The rows of R fall into 4 groups, and each row is roughly a mix of its group's hidden directions.
R (120 x 11):
[[ 20 -19 -18  -7   5  22  48   6 -39  25   5]
 [-20  17  14  -9   4 -52 -41  15 -11 -12 -17]
 [-20  -9 -16  -4 -29  42  42  24  -2  22  -6]
 [-15 -63  29   1 -17 -14 -17 -11   4   6  14]
 [ 12   5  16  24  12  35 -41 -33  24  20  -5]
 [-13 -26  15  39 -27  47  -6  -3 -16 -16   2]
 [-26 -19 -21  32 -17 -30 -13  12   7 -44  13]
 [ 30   6 -48 -15 -13 -23  19   0  19 -23  29]
 [ -3 -28  -9 -17 -46 -22  14 -35 -17  19 -19]
 [-24   7  -1 -10  -5  -8  52 -24 -16  43  -7]
 [-15 -18  -5  -7   1  -6   3 -23 -64  12 -28]
 [-11  -6 -43 -27 -22  11  31  32   5  23 -17]
 [ 11 -12  46 -15  39  -2 -19  16 -18 -31  11]
 [  8 -30 -15 -12 -40 -43   1 -32  -3   2  18]
 [-26  31  -7  18  28  -2 -15  -5  37 -41   9]
 [ 25   6  28 -11  48   5 -10 -34   3 -28 -16]
 [ 30  -3  44  -3   8  23  -4 -27   0 -41 -16]
 [ -8   7 -21  40  15  12   8 -11 -37  32 -32]
 [-12 -25   0  56  27  22  30   3  -5 -11   9]
 [-17   6  40  -1 -32  41  36  -1   8   3  14]
 [ -2 -35  -8 -27 -12   0  -9  23  24 -33  42]
 [ 26  24  -5  36  25  -2  11   5  10  14 -50]
 [ 20 -24  36  21  19 -21 -19 -23   5  12  41]
 [ 17   9  26 -27  17 -33   0 -25  49   3   4]
 [-12  -3  13 -35 -31 -34  21  20 -10  39  -5]
 [-10  15 -15 -12  23 -32  55   6  24  -1 -18]
 [-30 -27   8   7  43 -18 -11 -30  32   6  15]
 [ 42  -2  10 -31 -33   2   1  -7  28  36 -10]
 [ -1  33   8  29   8  10  24 -16 -18  33 -42]
 [-12  -1  -9 -32 -45 -39  -9 -24 -26   9   0]
 [  7 -24  10  11 -37  21 -25 -46  -1  18 -21]
 [-12  23  -9  30  -5 -30 -44 -29   0   1 -29]
 [  9 -30 -13 -33 -43 -20  15 -31  -7  20  -7]
 [ 15  -4   7 -37 -21 -21 -39  -1  40  21   1]
 [ 33   8  -6  15  14  11  51  -7  -5  41  11]
 [ 45  10  -4 -56  -2 -17  -5   5  -1   9 -22]
 [-48  -2 -26  47   3   9  -4  10  -6  19  21]
 [-12  -9  43  17 -13  26 -20 -27 -24  -9  35]
 [ -9  26  11  13  -2  -5  15  20 -29 -61   2]
 [ 24   0  37 -12  41  23 -20   4  18  21  27]
 [ 34  12  45  13   6   2 -16   2  39 -29   1]
 [ 20 -45   4 -36 -17  -1  39  -5  -3  19  16]
 [ 21 -11  27  13   2  46 -11 -18 -25 -34 -19]
 [  0  35 -21   9  -8 -37 -18  35  38  -6   5]
 [-49  -1  -2 -16 -34   2  -9  12 -24  -4 -39]
 [-18  40   8  44  -8   8  11  14 -13 -39  12]
 [ 14 -58  32 -19 -15  16  12 -20   5 -14  -9]
 [  4  -7  63 -25  -7 -20   5  -6   2  32   2]
 [-22   7 -20 -49 -13 -31 -16 -18 -28  15  10]
 [  8  24  30  -5  40  14 -42  11  15   7  25]
 [-35  -9  21  29  11  16  48 -17 -13  -5  21]
 [ -5 -24  23 -23  43 -18 -24 -23   8 -36  -3]
 [-27 -38 -30 -29 -10  -7  -1  11  -9 -13  42]
 [ 30 -10 -27  10   1  16   7  45  36  -3 -27]
 [ 48 -15 -22   2   6  -1   4  38 -40   8   1]
 [  4 -25  30 -19 -17  -6 -41 -17  45   1   5]
 [  9  18 -14 -10  49  -8 -35 -22  17  31  -7]
 [-20  -6 -50 -15   8 -15  42  18  -2  17 -17]
 [-25  -6  -8  17   6  38 -25  16  30 -14 -41]
 [-41  -7  16 -23 -18 -17  16 -30 -27  27 -21]
 [  0 -19  -6  17   6  31 -35 -11  48  -2 -29]
 [ 36   5 -18  38  26  -5  -6 -13  37 -16  24]
 [  9 -47  31 -13  -6 -23  10  -5 -11  11  43]
 [ 10  70  -8 -17  17  -5  -5   7 -20   4   7]
 [ 43 -18  -3  15  25   6  -9 -17  44   2  28]
 [ 45  -5   6  38  28  18 -21 -25 -21  -1  -7]
 [ 30 -28  32   2 -31  19 -13 -30   1  32  -8]
 [ 35   2  51  -3  17   4  10  10  32  12  27]
 [ -6  10  27  12  20  -5  25  -4 -18 -62   1]
 [ -7  33 -22  12  35 -36  27   8 -30  14  -7]
 [-29   1  20 -31   3 -33   5 -31 -10 -16  39]
 [-14  -3  36  10   3 -38  -1   4 -40  -1  39]
 [ -2 -31  40  41  31   1  -8   8   5  -5  28]
 [ -3   9  29  -1   5 -48 -27 -11 -31  20 -26]
 [ 17 -16 -38   6  37 -40 -28   9   5 -16  -5]
 [ -6  12   8  13 -25 -11 -53 -10  44 -15  -8]
 [-14 -16  55  12  10   3 -27 -20 -17  31  -6]
 [-15 -15  16  15   4  18  56  14  28 -19  19]
 [-21 -65   4   9 -21  27 -11  -4  -7   5   3]
 [-18 -19 -24 -40   4 -30  24  16  22 -21  27]
 [ -9 -12 -35 -31 -28 -28  12  36 -10  24   4]
 [ 17   2 -36 -11  36  15  -8  -5 -32  37 -21]
 [  2  10  33  19   8   2  30 -20 -43  34 -17]
 [  5  19  -8 -43   0 -46 -37 -18  -9   4  -3]
 [ 14   6  33  22   8  15  39  14  44 -21  -4]
 [-15  -6 -33 -48 -39   2  17  14  -3  -7 -20]
 [-35  21  30 -26  14 -27  38   2  14  15  12]
 [-52  -5  16  25   0   3 -30  29  -7 -25 -12]
 [ -3  -3  18  -1  -4   0  38 -39 -21  48 -10]
 [-16 -18  23  39 -10 -18 -34 -39  -5  11 -17]
 [  9  18  52  16  21 -20 -11 -32   8 -24  13]
 [-27  -5 -22 -43 -40  14   8   6 -21  25   9]
 [ 23  -3   4 -16   5  -4  -7 -27  44  51  -2]
 [ 34  -5 -35  23  26  18 -17  22 -24 -31   2]
 [ -3 -17  13 -30 -13 -45  34   1  37   4  14]
 [ 22 -20  33  19  30  18  44   3 -12  20  13]
 [-26   3 -12  57  -5  33  20   2 -19  11  10]
 [-52  22   0  -5 -24 -20  -2 -23  35   6  -9]
 [-21  -4  20 -26 -47 -27   0  -7   6  38 -14]
 [ 12   8  28   5  21 -20  31  13 -36   4  44]
 [-22 -41  -4 -38 -11 -38   6  20  -2 -21   8]
 [-12   8  40 -12  37  12  39  -7  19  -4  27]
 [ 20  35 -16  17  27  20  35  -2 -38   3 -16]
 [ 29  42  29  -1   5  -5  28  -5  -2 -42  -9]
 [  4  44   8  11  19  28  -9 -17  -7  27 -41]
 [-26  -2  -7  11  18  -5  17  18 -44 -50   3]
 [-47   3  -3  25 -27 -28 -28  -1 -19 -22 -14]
 [ -8  -5 -51  26 -10  37 -11 -22   5 -25  -9]
 [ -1 -19 -33   2   4  41 -13  15   2 -51   9]
 [ 36   6   2  10  45 -18   6  25 -42   1   3]
 [ -7 -21 -25 -22 -49 -21  28 -17 -18   4 -19]
 [ 11 -23  -5  -1 -36  47  16 -16  34  12  12]
 [ 31 -10   1  41  39 -14 -31   2  13 -25  -5]
 [-37  -3  -2  39 -12  22 -36  14 -18 -26  12]
 [-33  35  -1  29  17 -31   6   0  32   0  27]
 [ 26 -22 -35  33   7  22 -31  28  -4   4 -20]
 [-44  32   2  -1 -13 -32 -16  -8  41  -6  -5]
 [ -1  41  35  -8  23   5  12   8 -43  25   4]
 [-12  41  -4  45   5  12  35   9 -22 -17   7]
 [-13 -25 -40  -4 -28  35  -6  22 -25  24   0]]

Each list below has two rows that fit no group; the rest each fit one group, if only roughly. Name those rows in the order they come.
    j456: [-19 -42  24  31 -18 -28  15 -13 -29  -2  12]
    j22: [ 12   3  -4  38  36  -2  39 -15  -3 -24  30]
    j341: [ -5   0  19  11  28 -15  17 -36  50  21  13]
    j83: [-18  47 -10  49 -13  13  -7  18   0  -5  19]
    j35: [-10 -12  -5 -35 -36 -28 -30  41  -6  -5  -9]
    j966: [ 15 -25  -1 -22  -7  18 -25 -38  32  28 -25]
    j159: [-22 -18   1  -4 -11  16 -44   2  40 -27  27]
    j959: [ -3   4 -14  19  34  38   0  -2  22 -47  18]
    j845: [  0 -40 -48  -7   9 -13 -31  19  -9 -11  21]
    j655: [ 25  17  -5   5  13  36   1 -31  19  30 -40]
    j647: [ 12  11  44  20   5 -17 -32 -42   8  14 -14]
    j877: [ 14 -17  33 -32 -45 -18 -17   3  23 -20  -1]
    j437: [-23  15   3 -19 -43 -34  -3  10  36  26  -5]
	j22, j159
    j305: [-14  37   3  31  -2 -39 -33   0 -22 -18  17]
    j274: [ 17  -1   5  -2   9 -51   4 -30  29  26  29]
    j621: [ 28 -23 -39   1  16  -9 -16  40  29 -17  -7]
    j57: [ -5 -55  25  16 -14 -20  29 -11 -20   8  14]
    j268: [ 20   3   3 -43 -42  17 -34  21  15   7  -1]
    j773: [-30 -54 -27 -12  -8 -14  12  13 -18  21  11]
    j238: [-15   9  36  -2  -1  10  24 -25  52  12  21]
    j602: [-40 -28 -24   6  -9 -18  23  31 -30 -11  17]
    j90: [ 34  35 -30  29  16 -17   9  28  19   8  16]
    j494: [  1 -26 -48 -36 -16  -7 -29  25  -5   2   9]
    j558: [ 29 -22  12  -2  12  56  14 -26 -10 -20 -10]
    j423: [-29 -16  26 -15  -4  -1  33  -6  12 -27  47]
    j426: [ 10  23 -34   9   2 -37 -26  41 -18 -11 -10]
    j110: [  8  22 -50   7 -14  -5 -25 -15  34 -19 -21]
	j274, j558
    j659: [  7  -6 -25  20 -17  31 -34   4 -33  32 -24]
    j347: [-43  13  40 -17   6 -34  -6 -28   1   6 -16]
    j804: [-17   6  15  -2  -1 -57  20   6  11  39  17]
    j864: [ -7  15 -10  -7  10  13 -58  14  39 -16  11]
    j751: [  6  11  17  49  14  44   4 -30  10  13  -3]
    j69: [  1 -52  -7 -10 -14  14 -35  20   3  31  19]
    j219: [-18  -9 -16 -24 -26 -39 -30  31  25  10  14]
    j448: [  0 -35  -3   4 -33  33 -42 -21   1 -21 -14]
    j230: [ 20  19  28 -20  11 -37 -20  -8  31 -34   9]
    j775: [-14  15  33 -22 -20 -19   8   8  56   9  12]
    j483: [ 38 -28   0 -16 -12  10  46 -24   6  28   2]
    j708: [  9   8 -48   3 -15 -10 -27  44  12 -24   4]
    j172: [ 32 -55   0  -1   0   8  30 -17  25  14   8]
    j300: [ -3  49 -25   8  30 -22  22   2  14  33   5]
	j804, j69
    j326: [ 12 -15 -59 -11   0  -6 -22  23 -13  18 -25]
    j668: [ 22  26 -14  21  12  46  13  35   3   1 -28]
    j331: [ -4 -32  -6 -26 -31  38  -3  33  10 -26  16]
    j364: [ 42   7 -23  25  20  -4 -33  33  -1 -25   2]
    j693: [ 38 -23 -37 -21  18 -19   6   5  11  36 -14]
    j62: [-16  -4  -4  -7 -34 -40  31  -3 -47   1   1]
    j446: [ 23  24 -19 -34 -23  -8 -15  36 -32 -16 -15]
    j656: [ 29 -44   2  12   4  28  36 -14  19  22 -14]
    j158: [ 23 -20  12  25  34 -12  -1  17  39 -36  10]
    j304: [-48  -9 -35  18 -10  -8  -9  34 -25   0  16]
    j788: [-29  -8   8  35   9  25  25  29 -14 -17 -37]
    j218: [ -7 -40  -8 -36 -43  19  15   3 -23  13  -6]
	j668, j693
    j434: [ 40 -11  47   8   8  -5   0 -18 -14  39  -1]
    j362: [-20 -14  11  -6 -48 -10 -39 -22 -12  12 -27]
    j771: [-47 -34  -5  15 -26 -13  18  22  -9 -18  23]
    j541: [-21 -28  -2 -15 -35  41  18  26   7  -3  29]
    j985: [  2  -3  22  -4  24 -39   0  -4  31 -43  27]
    j879: [ 32 -21   8  -5  31  25  26 -40   4  21 -16]
    j173: [-28  32  -3  45  25  14 -11  23  21  20   7]
    j696: [ 18 -45  12 -10  -6 -33  37 -21   2  25  -4]
    j236: [ 25 -20  17  46   2  38 -30  15   6 -10  -1]
    j170: [-11 -26  19  -7 -33 -10 -29 -36 -25  15 -28]
    j48: [  5 -27   3  10 -30  58 -16  18 -15   7  13]
	j173, j696
    j344: [-18 -23  29 -16  19  22  51   9  12  14  20]
    j164: [-22 -48 -22 -35   1 -20 -27   9   4  22   8]
    j639: [ -6   2  45 -25  13 -25  34  -6 -16  36   2]
    j95: [ 36  14 -49  19   4 -12  -6  41  -8   0   0]
    j59: [-14  37  12  17  17  -5 -31  -2  35 -33 -25]
    j272: [ 26  -2  12  58  15 -19  11 -32  -6   2  17]
    j612: [ 20  27 -43 -14 -18  12  -5 -24  26   8 -34]
    j942: [ 47 -17 -33  22 -31  10 -17  -2 -14  18 -15]
    j968: [-12  37 -12  30  19   2  31 -38  25  11   8]
    j783: [  3  37  13   7  20 -56  -8  28  11   8   2]
    j513: [ -7  43  13  -4 -10 -43   5  14  37 -18  17]
    j464: [ 27  17  24  27   2 -30 -45 -18  15  16 -11]
    j104: [  7 -21  15 -47 -16 -35   6  16   0 -39  -2]
	j344, j59
    j882: [ 18 -16   8  30 -22  55 -27  17  -6   5  -7]
    j906: [-17 -52 -20  -1  20  22 -34 -11 -21  11  -8]
    j886: [ 36   4   5  -3  21 -27  -8  18  48 -30  -9]
    j184: [-31 -22  18 -22 -35  28 -13 -30  23 -16  -5]
    j719: [ 32  22   6  11  27 -35 -18  45   5  -9  13]
    j796: [  9  46 -19   9  -6 -28  34  -8 -39  -2   2]
    j376: [  5 -55  23  -4 -18  -2  -9 -36   9  27  -8]
    j2: [-38 -16 -16   7 -14  23   7 -10 -49  26  11]
    j730: [ 14  45   0  17  23 -48   9  17   4  22   1]
    j726: [ 14  24  20  34  10 -30  -2 -36 -30  20  15]
    j643: [  8   5 -19  50  10  31 -36  17  -1 -16  18]
    j254: [-14  19  20  13 -18  25 -10 -33 -42  33 -10]
    j620: [ -3  -4 -40  32  -8  11  -9   0  41 -28 -27]
    j716: [  6  31  24 -21  12 -48 -20 -35   5  -8  -2]
    j715: [ 14  -3 -20 -26  -7  33  14 -18 -24  42 -30]
	j643, j715
    j888: [-21 -35  -6 -14 -57  -2  -2  30  -6   3   8]
    j943: [-37  21  44  -8  24 -20 -12 -15  28 -18   5]
    j481: [ 28 -40 -12  19  11  30  13 -10  45  -3  -5]
    j583: [ -6  12  53 -20  36 -25   2  13   8 -20  17]
    j760: [-34  -7 -11  19 -11  30  22 -13 -45  29   2]
    j679: [ 22  -7 -19 -47  23 -28  12  33 -11 -19   9]
    j356: [ 29  14  37   8   0 -37 -46   4   4   8 -12]
    j379: [-33  10  28  34  -9   8   7  34  16 -29  26]
    j38: [ 16  36 -25 -32 -21 -37  13 -12 -23   2  19]
    j755: [ 31  -1   5 -43  39 -22  26 -10 -14 -12 -16]
    j671: [-31  46  16  18   9 -19 -34   6 -29  -8  -2]
    j700: [-28 -28   3  15  -4 -17  18  39 -12 -37  27]
    j108: [-26 -18  23  21 -43   9 -29   5  25 -11  26]
    j631: [ 21 -39 -14  37   8   4  43  -2  18 -14  13]
	j679, j379
    j276: [-30 -33 -16  17 -12  40   4  -3 -37  12  20]
    j801: [-23 -11  -1  -6  30   5  67   3  -4  -2   3]
    j672: [ 45  25   7  -5  24  32  -2 -25  -7  15 -31]
    j905: [ 36  16  27  -3  -3 -13 -59  -8   5  -7 -11]
    j899: [-44  14  17 -20  27 -43  -7   3 -21 -17  -9]
    j507: [-15 -54 -14 -29  16 -18  24   6 -26  -8  -4]
    j552: [-44  -8  15 -28 -18  12  43 -21   6  17   9]
    j410: [ 28 -22  12   4  30  40  -5  14   6 -37  25]
    j982: [-26   6  34  15 -18 -36 -21   5 -17 -37  20]
    j312: [ 17 -53   0  23   8  -3  -3   8  35 -18  29]
	j801, j982
    j809: [ -3  -6  45  34  -1  27  15   7 -38  16 -15]
    j211: [  5 -19  25  18  15  12  61 -28   3  -5   0]
    j204: [-38 -33   6   6   0  18  25  -4 -13 -17  46]
    j208: [-15 -45 -20  27  -6  38  -4  14 -21  -4  26]
    j721: [  8 -23  43 -17  -3  19  33 -24 -21  31   3]
    j869: [-18  17 -43  21 -12  11 -30  30 -28  19   7]
    j138: [  4 -39   3 -18 -26   9  -1  -3 -52  23 -18]
    j978: [ 37  28  12 -22   4 -30 -37   1  23  -6 -24]
    j915: [-14  14  14 -29 -14  -5  23  21  -7  56 -21]
    j488: [-11  55   0   8  -2 -23   2 -14 -44   9 -15]
    j215: [-25  39 -26  17 -25 -26 -13 -16 -19 -16 -28]
    j900: [-18  35   9   5  39 -32 -14  20  24 -29   7]
    j154: [-10  61   8  27 -17 -15   2  12  20 -10  20]
    j748: [ 38 -25 -14  15 -31  27   9 -23 -13  33 -13]
	j809, j915
    j825: [  9 -12  46  11   0  49  10   2  12  -2  33]
    j493: [ 20  12  -2 -47 -13   9 -17 -31   3  40 -20]
    j926: [-20  15 -14   7  -7 -25  37  29 -39 -27  15]
    j96: [17 28 -3 29 53  7 30 -4  8 -5 21]
    j183: [-12  39 -23  38 -10   1  41  18 -12  15  12]
    j571: [ 11 -17 -12   0 -43  15  33 -10   1  49  -3]
    j459: [-16  22  49 -14  15 -25   8  15  36   0  21]
    j136: [  5  30 -14 -32 -29 -39 -12  37  -1 -11   6]
    j560: [-26  -7   6   1 -26  13  23 -12 -29  21 -52]
    j425: [  8  -9  14   2 -15 -32  42 -24 -42  19   9]
    j997: [ -5 -44   2 -41 -23  -3   6 -21  38  -4   5]
    j33: [-14  18   8  -6  12 -46  47   6  18 -22  16]
	j825, j997
